(in the rows, 128 means zero)
Each named move below is a turn or a mirror, shown by a few rows before and after it. Which moves, in which order, take the first row of each later pair to the second? The first pair is answered.
J_265 (before -> after):
[125 133 121 122 135 164 116 146 131 112 126 131] -> [135 136 133 147 142 118 118 148 147 129 135 149]
[106 143 147 169 120  87 147 129 118 140 132 155] -> [ 88 140 120 122 109 171 139 132  89 108 119 118]
[115 116 126 105 115 151 108 119 106 120 117  71] -> [133 123 150 156 127  65 111 121 135 156 130 105]
J_768 (before -> after):
[ 89 121  96  89 135 190 126 152 126  92 131 150] -> [139 107  92 110 138 155  96 165 186 104 131 164]
[107 112 112 110 124 122  98 160 173 147 135 160] -> [ 88 113 109 108 130 127  83 138 137 137 173 110]
[158 121 125 117 133 119 111 136 173 136  88 122] -> [133 128 126 108 132 126 101 112 114 120 132  66]
J_530 (before -> after):
[117 139 146 136 135  62 179 133 115 140 149 148] -> [121 139 147 131 126  81 187 140 129 141 115 167]
[147 118 160 132 160 122  99 125 166 134 145 130] -> [152 117 162 132 153 124 105 125 170 135 139 133]
[132 113  99 115 143 129 103 153 155 131 153 144] -> [133 115  99 116 145 128 103 152 149 130 157 146]

Each pair is 2 to 3 moves apart.
[147 116 108  95 160 177 123 144 140 147 145 140] -> [117 133 123 103 162 164 158 138 110 147 142 160]
J_265 J_768 J_768
[162 124 125 162 131  73 152 147 173 159 107 175] -> [125 126 107 126 124 123 117 105  79 125 180  50]
J_768 J_265
[ 87 167 159 167 131  87 175 116 107 153 118 136] -> [156 134 132 160 121 108 129 140 200 159  78 142]
J_530 J_265 J_768
[104 133 132 130 137 117 168 158 137 127 119 204] -> [108 114 111 110 135 136 109 122  92 105 194  87]
J_265 J_768 J_768
[132 154 161 162 122  97 161 117 137 114 117 134] -> [107 157 151 137 115 143 159 117 103  98 122 103]
J_768 J_768 J_265
[126 120 117 106 117 144 149 114 170  95 105 148] -> [132 109 117 115 123 120 119  96 152  98 155  96]
J_265 J_768 J_265
[128 137 151 148 116 121 172 151 144 146  86 179] -> [124 123 127 122 112 156 116 116  90 118 155  55]
J_265 J_768 J_768
[ 65 151 129 131 148 128 172 150  62 103 165 151] -> [167  96  82 126 141 143  90 185 192 108 137 145]
J_768 J_265 J_768
[100 137  92  91 145 165 125 148 106 111 109 123] -> [107 144 118 145 159  76 117 128 102 136 160 120]
J_265 J_768
[129 120 130 199 118  67 105 105 125 169 137 151] -> [108 113  92 122  93 207 108 115  99 121  83 117]
J_530 J_265
[107 150 152 141 125 108 186 118 120 146  89 167] -> [146 124 110  98 114 184 134 131 160 126  65 127]
J_768 J_265 J_768
[114 143 141 154 130 102 167 142 123 118  82 153] -> [164 117 119 155 134 100 114 150 169 123  93 125]
J_265 J_768
[129 138 191 159 144 114 140 163 121 147 101 139] -> [135 128 171 131 133 167 131 170 129 130  78 131]
J_768 J_265 J_768
[123 119 152 138 106  80 122 110 125 157 126  94] -> [147 108 134 129 104 105 108 125 165 154 100 102]
J_265 J_768 J_768
[163 128 105 129 115 179  88 114 136 143 118 113] -> [131 137 106 125 124 183  93 109 102 133 143  96]
J_768 J_530
[146 114 102 114 123 154  95 133 132 104 142 102] -> [154 114 110 114 124 156 107 152 156 110 108 137]
J_768 J_768
[143 103  88 107 141 130  78 126 141 108 174  92] -> [123 120 107 115 142 136 146 160 165 120 102 204]
J_265 J_768 J_768
[112 146 164 156 121 125 166 116  83 128  98 135] -> [170 115 131 137 112 155 112 137 156 118  78 122]
J_768 J_265 J_768
[140 148 146 175 104 107 122  97 122 163 152  96] -> [171 134 129 160 100 134 109 115 177 163 115 118]
J_265 J_768 J_768
[161 118 124 129 139 133 101 127 165 118 111 111] -> [107 146 153 135 138 115 147 107  85 121 133 115]
J_768 J_265 J_768
[123 145 159 134 128 134 187 126 121 141  91 168] -> [149 121 118 104 119 188 122 117 128 116 120  81]
J_768 J_265
[142 147 105  74 136 172  82 127  99  99 118 117] -> [115 175 140 111 145 109 144 131  93 127  99 195]
J_265 J_768 J_768
[200 119 162 149  92 165 135 121 143 128  81  86] -> [175 130 164 140  90 181 158 121 121 121  77  91]
J_768 J_768
[124 153 148 113  98 153 154 123 119 141  89 156] -> [130 145 139 120 107 134 114  95  94 136 145  84]
J_768 J_768
[159  95  95  72 129 169 103 121 148 122 123 118] -> [126 111  99  61 130 183 133 126 119 114 121 136]
J_530 J_768
[119 114 111 101 133 186 139 142 136 118 102 144] -> [129 110 111 103 135 174 105 122 118 112 150  88]
J_768 J_768
[132 100 108  65 128 178  68 172 156  72  84 113] -> [ 94 119 145 113 143  88  71 121  79  82 179  52]
J_265 J_768
[119 137 154 152 132  72 149 108 103 140 151 134] -> [119 144 155 143 122  95 169 122 116 141 105 167]
J_768 J_530
[120 143 138 144 137  96 150 124 130 147 123 161] -> [140 122 114 124 132 128  94 115 127 125 153  89]
J_265 J_768 J_768
[167  95 158 151 139 127 127 114 161 123 133 121] -> [121 114 175 148 140 140 168 108 108 118 129 139]
J_768 J_265 J_768
[130 115 137 132 155  92 119 129 138 113 191 157] -> [116 117 118  92 145 161 134 149 140  99 141 184]
J_265 J_768
[130 131 131 150 127  89  82 124 132 123 169  85] -> [153 122 117 135 118 117 102 158 193 126 105 152]
J_265 J_768 J_768
[175 110 131 116 110 124 118 135 164 147  83 136] -> [118 130 135  91 102 164 152 126  92 132  88 124]
J_768 J_768
[133 124 134 149 121 100 114 146 159 134 139 101] -> [135 122 121 125 118 146 116 162 165 122 110 114]
J_265 J_768 J_768
[130 138 146 169 120  93 141  95  86 150 134 114] -> [131 129 121 121 111 179 137 111  85 126  98 101]
J_768 J_768 J_265
[114 124  96  87 119 192 129 145 128 117 111 131] -> [164 109 110 124 130 122 107 152 183 142 118 149]
J_768 J_265
[112 166 158 161 130 121 148  87 104 170 150 101] -> [151 156 159 175 133 101 137 100 152 182 134 131]
J_768 J_768
[135 143 158 141 115  78 161 125 139 145  95 162] -> [103 150 154 126 112 100 164 104  79 132 124 116]
J_768 J_768
[106 148 143 112 103 166 172 124  56 128  90 131] -> [168 117 117 100  96 190 129 144 142 131  60 136]
J_768 J_265
[129 136 136 159 142  76 127 118 142 150 141 146] -> [ 93 144 130 125 130 127 132 110  82 124 150 105]
J_768 J_265
